(in the rows, 128 means zero)
A single turn carries every row of the set below to another of its rows. Some are shown first; where does it send the rows asked next?
q_543: [141 131 158 149 160 104 120 110 134 140 145 139 158  94 124 125 137 165
 119 165 104 149 127 103 103  95]
q_123: [160 125 175 131 143 114 103 116 168 151 144 107  95 127 100 106 134 130
 118 138 114 130 105 108 114 124]
q_43: [124 119 160 135 117  93 137 119 151 144 126 132 129 117 143  97 145 111
 147 107 125 110 117 138  89 147]
q_180: [129  95 155 141 150  96 120 108 131 144 151 121 171 133 124  98 128 137
 118 100 120 159 106 104 106 133]
q_16: [130  98 161 152 125  87  92 104 157 124 165 108 101  96 143 139 154 140
 146 134 128 129 116 125 109 140]
q_473: [167 106 164 132 130  77 104 106 142 107 165 108 118  95 137 131 139 134
 122 130 125 129 100 130 133 104]
q_514: [112 140 162 151 152 105 127  91 150 122 124 112 139 132 144 117 144 133
 127 117 113 139 129 111 130  85]
q_905: [146  98 144 175 137 101 117 109 138 149 158 126 111 121 111 104 136 176
 155 134  99 150 129 121  89 135]
q_710: [143 134 157 152 165  93 111 107 133 143 148 138 150  91 127 127 140 165
 118 155 102 150 119 109 100  89]
q_783: [123 105 161 141 144  97 125 107 131 133 149 123 172 131 122 100 123 127
 110 105 118 161 114 115 112 143]
q_587: [153 127 172 147 145 110 110 116 112 116 124 119 127  90 118 102 159 149
 147 162 117 107 140 135 109 108]
q_754: [130 122 151 146 149  88 107 122 128 140 145 130 121 105  97 109 138 136
 128 143 134 112  92 135 123  73]
q_74: [157 131 172 143 142 105 127 117 110 119 122 125 125  98 126 103 155 148
 156 162 124  98 133 135 108 119]
q_277: [126 124 167 129 116  97 125 116 144 133 122 142 125 118 140  96 151 108
 140 112 129 117 129 140  84 146]
q_515: [139  97 153 167 114  80 105  85 154 129 158 106 136 126 108 129 160 127
 152 119 123 137 103 139 117 118]
q_312: [124 124 163 156 146  99 123 128 147 160 173  98 127 121 116  99 136 113
 135 118 135 124  90 132 115 118]
q_624: [147 138 199 126 125 101 117 101 159 150 136 121 120  96 102 111 121 134
 131 131 126 134 137 147  98 121]
q_170: [148 111 184 145 122  61 125  76 151 150 144 133 131 121 123  93 129 120
 125 150  88 117 110 118 103 125]
q_679: [120 111 171 147 116 112 111 118 142 136 110 109 140 129 120 118 128 159
 117 123 150 135 138 118 125 138]
q_928: [154 103 159 129 146  92 101  83 133 141 147 132 125 142 146 100 161 149
 143 153 111 103 127  96 112 145]
q_695: [123 105 176 160 135  94 116 110 156 148 135 101 105 130 102 108 160 146
  94 149 135 126 121 105 115 124]
q_167: [161 120 172 146 129  95 149  98 144 151 139 143 128 126 145 129 146 144
 151 145 103 128 106  99 140 106]
q_97: [138 125 172 120 165 113 103  84 142 108 161 112 129 120 123  83 141 157
 141 137 125 132 147 125  97 108]
q_796: [152  95 129 137 122  83  99  95 167 119 161 125 140 124 131 133 148 152
 116 126 131 130 113 132 101  99]
q_38: [163 132 172 151 141 103 112 119 110 113 126 128 125  98 123 101 157 149
 160 154 127 112 140 137 105 110]
q_478: [122 118 171 136 115 108 132 111 142 131 121 134 119 113 138  93 148 117
 140 114 125 107 126 147  83 139]
q_663: [118 100 138 157 157  98  96 125 150 165 168 120 137 117 106 109 142 150
 122 131 146 124 119 113  99 101]
q_852: [140 132 155 152 161 115 109 109 140 143 151 132 160  94 126 126 137 158
 112 145 101 154 130 103 109  97]
q_258: [154 131 168 144 135  95 116 121 112 115 129 122 123  93 123  96 159 155
 157 162 129 102 127 139 107 122]
q_631: [141 107 137 155 142  56 138 110 147 121 112 136 142 120 149  99 133 127
 151 139 114 150 114 132 115 133]
q_45: [162 102 146 142 168  74 134 103 137 127 144 139 137 127 157  99 140 148
 149 135 125 169 114 126  96 132]
q_818: [114 116 155 163 139  94 147  88 159 124 148 126 108 125 102  99 149 151
 115 130 128 112 120 115 133  96]
q_65: [144  80 167 146 111  87 135 105 148 135 149 138 138 127 132 100 121 178
 128 159 121 133 118 101 109 135]
q_831: [126 105 164 143 141  98 122 102 132 144 150 129 173 129 120  91 123 132
 115 107 116 160 108  98 103 134]
q_264: [113 122 144 133 141 107 106 136 142 131 157 121 103 116 133 100 137 145
 131 145 147 104  93 138 102 122]
q_421: [126 120 168 136 122 100 132 109 141 141 125 137 126 123 144  91 141 112
 143 107 124 106 122 130  82 149]
q_428: [141 130 155 162 167 103 117 109 136 135 148 134 155  96 131 131 130 163
 119 149 101 155 135 112 102  97]
q_41: [179 130 162 149 158  61 117  97 131 152 145 147 133 102 138 110 149 141
 142 142 129 161 121 130 105 139]
q_304: [153 119 143 157 135  52 107 108 135 137 118 143 141 103 134 103 145 142
 141 152 133 138 132 129 115 156]
q_536: [126 110 159 148 155  74 143 103 132 132 163 113 109  98 130 101 128 126
 124 128  79 137 116 124 128 140]
q_10: [147 120 145 129 149 121 121  98 168 119 161 131 100 128 105  91 126 157
 137 124 121 113 113 111 124 111]
q_802: [126 106 164 142 133 114 126 105 134 138 152 125 165 130 124  92 126 131
 113  94 122 156 109 114 109 138]
q_209: [177 130 146 150 108  87 123 118 134 153 128 142 124 134 107 105 169 141
 133 131 112 141 115 126 110  97]
q_788: [141 111 133 111 130  77 119 122 131 125 141 134 119 122 143  95 165 139
  94 138 120 120 128 113 122 136]

q_170 moves to q_928
q_802 moves to q_478
q_41 moves to q_45
Where do these go?
q_536 moves to q_788
q_180 moves to q_43
q_123 moves to q_10
q_679 moves to q_624
q_831 moves to q_421
q_783 moves to q_277
q_796 moves to q_515
q_264 moves to q_754

A single turn carries every row of the set below to another of its rows. Some are shown first; where does it send the rows asked next?
q_636: [105 138 100 165 115 118 136 137  97 109 129 161 140 130  96 136 140 138
 125 135 105 130 139 102 127 127 142 126 133 124 131 151]
q_120: [157 140 123 136 133 134 125 123 136 137 126 134 121 115  95 149 116 126
 148 108 137 115 152 151 159 151 161 117 142 113 145 130]
q_667: [105 137  98 166 119 130 131 130  93 118 144 155 135 140  96 139 143 147
 118 141 121 126 144 104 132 128 126 122 129 109 129 144]
q_696: [109 128 102 122 125 151 139 134 133 142 137 105 126 127 140 125 139 142
 125 100 150 119 138 127 107 152 100 143 145 159 148 123]
q_585: [118 130  99 137 129 144 146 126 124 143 121 112 118 135 145 108 148 142
 128  94 154 102 136 130 123 156 109 143 129 165 149 122]
q_404: [103 133 140 143 131 149 140 107 120  99 100 121 103 103 128 119  93 122
 120 109 131 128 126 142  94 126 137 134 102 133 114 126]
q_463: [161 127 122 128 141 121 119 131 148 135 115 135 117 120 118 151 121 126
 139 105 132 124 149 142 151 139 158 119 143  97 137 130]
q_574: [161 133 126 143 130 117 138 124 131 128 107 141 118 114 112 147 121 130
 161 105 146 117 163 132 150 145 151 116 143 105 137 117]
q_920: [160 136 123 133 132 114 117 115 146 123 109 132 115 117 103 146 118 119
 149 108 153 117 156 127 146 142 157 115 138 105 138 135]
q_926: [105 131  99 135 119 147 140 140 128 137 127 118 121 128 158 124 144 148
 127 104 168 113 138 121 122 144 111 133 135 163 159 133]
q_105: [ 92 134 149 140 140 145 130 100 128  99 111 129 106 115 124 111  90 118
 128 125 129 144 137 146 107 137 129 127 102 132 124 127]
q_540: [104 151 107 153 119 135 139 127  95 122 136 147 131 136  88 127 135 147
 128 141 114 127 133  94 147 121 124 116 138 117 133 152]
q_39: [103 134 152 134 144 156 133 117 121 107 119 126 102 126 118 109  90 111
 127 113 117 137 130 147 101 127 126 128  99 139 126 136]
q_412: [100 126 143 138 131 145 131 117 112 104 120 125 105 109 122  95  91 122
 129 109 127 136 131 146  97 131 137 129 102 136 106 138]
q_365: [109 138 144 146 134 163 133 110 126 103 118 129 100 119 130  98  91 120
 133 117 133 135 114 138 113 133 140 134  91 129 127 135]
q_560: [102 143 109 165 114 118 139 125  92 128 134 149 133 130  98 123 128 156
 120 143 107 128 144 100 135 119 138 118 127 124 140 149]
q_516: [116 135 108 155 125 120 135 134  97 124 136 146 132 143 100 124 134 148
 128 145 116 133 127  87 124 118 135 132 141 106 130 150]
q_314: [149 126 130 132 146 108 126 133 136 135 106 134 119 120 110 146 121 127
 150 111 150 114 149 152 150 143 158 119 149 108 144 129]
q_443: [105 128 108 141 110 145 139 139 135 144 120 129 120 129 140 111 147 136
 128 102 158 101 138 125 115 149  99 135 131 167 147 116]
q_296: [115 131 106 134 120 155 130 134 125 136 128 102 121 125 158 111 147 149
 132 103 152 105 128 120 124 147 112 136 144 156 151 120]

q_636 moves to q_443
q_560 moves to q_926
Where do these go?
q_296 moves to q_463
q_120 moves to q_365
q_585 moves to q_920

A single turn carries every row of the set below to another of its rows. Some are shown first; where does it send the rows asked next?
q_741: [142 122 124 113 135 122 136  94  99 124 123 138 134 150 132 127 162 141
 105 119 112]
q_176: [137 126 118 113 109 134 114 166 124 122 130 110 122 117 117 117 159 131
 143 132 156]
q_425: [127 103 143 122 108 109 143 123 113 137 133 112 135 107 126 165 107 138
 128 105 110]
q_881: [128 123 125 129 139 108 131 102  99 115 109 125 133 153 130 117 152 155
 112 113 108]
q_581: [ 93 119 144 134 132 117 120 117 121 124 115 122 125  94 137 152 111 150
 133 101 105]
q_372: [121 133 126 130 144 111 133  93 111 129 121 129 133 152 133 122 158 140
 103 135 109]
q_583: [121 110 141 109 121 137 125 111 111 125 127 139 127  91 139 164 120 141
 130  93 110]
q_444: [127 141 119 139 117 124 101 155 128 117 113 105 130 125 118 115 151 126
 152 143 144]
q_147: [ 90 141 138 127 159 127 123 131 113 119 126 151 122 116 142 113 160 142
 133 110 119]
q_749: [104 139 137 113 155 139 127 123 111 125 138 162 123 114 143 122 167 132
 128 112 123]
q_309: [153 128 117 117 106 139 106 153 115 113 119 118 131 122 117 124 156 125
 153 129 147]
q_912: [ 99 127 144 123 133 132 126 102 130 142 135 135 126  91 142 163 122 128
 121 122 109]
q_646: [124 111 145 121 110 113 145 115 122 148 144 116 136 105 129 170 112 126
 121 121 112]
q_34: [132 133 120 115 113 136 115 159 132 131 136 112 123 116 119 120 162 121
 136 146 157]
q_967: [139 142 118 122 115 140 107 143 131 130 131 120 132 121 121 128 162 108
 143 155 148]
q_546: [109 131 137 114 152 135 125 132 101 112 127 157 122 115 141 117 162 145
 136  94 122]
q_448: [144 138 119 116 113 102 128 122 122 133 128 133 124 129 112 103  87 135
 127 136 118]
q_108: [112 113 146 135 114 101 140 120 124 144 133 105 135 108 128 162 106 134
 126 119 109]
q_433: [124 133 120 124 115 127 112 166 131 125 127 104 122 118 117 113 157 130
 141 142 155]
q_800: [152 134 118 108 109 108 130 121 118 134 133 139 125 127 112 107  90 133
 127 132 120]
q_972: [146 140 119 111 113 107 130 117 125 140 135 139 125 127 112 107  91 129
 123 142 120]

q_108 moves to q_646
q_444 moves to q_967
q_749 moves to q_546
Where do these go?
q_34 moves to q_176
q_583 moves to q_581
q_372 moves to q_741
q_972 moves to q_800

A single turn carries every row of the set below to another of its rows. Some are shown first; where does it send the rows asked next?
q_76: [122 107 151 133 130 136 128 146 132 123 119 106 139 113 119 120 128 134
 107 151 129 121 153  92]
q_794: [102 123 121 108 161 118 131 141 139 163 133 107 110 131 127 150 125 126
 111 114 109 103 110 102]
q_37: [116 128 132 135 123 128 111 135 140 114 139 124 151 133 114 161 123 101
 105 104 129 128 102 127]
q_849: [121 119 135 128 158 131 141 149 112 141 146 130  94 109 115 121 115 158
 123 119  93  93 135 121]
q_73: [117 154 143 139 140 121 150 144 135 129 141 151 139 156 126 140 124 126
 107 111 157 147 123 149]
q_551: [115 103 151 127 152 138 146 165 114 140 114 138 122 143 134 103 119 144
 126 132 147 139 151 119]
q_528: [118 112 153 132 130 141 128 145 137 123 124 108 136 112 117 111 124 136
 110 158 123 119 154 102]
q_99: [136 114 124 130 126  98 125 114 142 136 162 143 136 125 112 154 119 122
 102 120 142 115 107 113]
q_561: [110 122 112 145 140 107 132 140 129 155 109 124 103 134 121 119 128 157
 139 116  87 137 140 139]
q_810: [138 136 172 150 146 143 141 142 118 130 117 124 128 138 120 129 128 152
 107 130 133 133 159 111]
q_683: [101 126 113 135 132 130 144 146 135 135 109 153 163 137 101 119 134 146
 112 110 146 151 136 114]
q_772: [115 117 120  98 131 111 143 143 127 136 151 147  91 127 150 112 116 155
 146 130 126 120 122 129]
q_376: [135  98 109 132 143 117 116 161 140 132 119 105 142 116 117 138 135 139
 135 106 116 111 101 112]
q_414: [ 97 132 145 117 146 106 147 145 128 160 117 118 132 132 101 125 110 130
 109  83 119 107 117 104]
q_53: [126 115 118  99 150  97 125 118 148 150 133 126 113 127 113 148 128 147
 120  86 105 130 107 125]
q_138: [126 110 133 120 167 137 123 141 131 134 148 129  84 133 138 131 127 158
 142 131 114 131 151 126]
q_490: [152 123 143 137 125 124 106 114 142 115 158 142 135 106 108 137 112 149
 117 107 126 126 117 138]
q_944: [122 120 149 159 125 146 119 160 114 127 124 166 121 113 128 113 141 154
 124 121 115 123 130 125]
q_641: [ 98 153 133 123 138 131 143 143 149 122 107 127 122 147 146 148 118 128
 125 110 127 162 128 147]
q_323: [111 116 115 107 135 117 143 142 125 132 162 150  95 128 151 113 117 155
 142 131 129 122 125 134]
q_747: [ 95 129 144 117 143 102 142 143 126 153 124 111 128 123  96 125 109 124
 114  83 125 106 115 110]
q_118: [100 125  95 152 124 109 140 126 122 104 139 139 128 118 127 150 121 147
 115 120 127 136  93 123]
q_785: [121 144 134 147 111 124 152 137 135 121 141 139 144 135 137 139 121 144
 106 148 138 165 140 124]
q_841: [149 130 138 133 118 128 116 111 143 118 158 137 140 103 114 139 111 152
 116 101 130 129 116 140]
q_589: [ 95 144 144 127 135 134 145 139 152 118 105 132 125 145 145 143 114 127
 125 106 130 164 131 141]

q_589 moves to q_747
q_849 moves to q_785
Where do these go?
q_138 moves to q_73
q_944 moves to q_118
q_641 moves to q_414

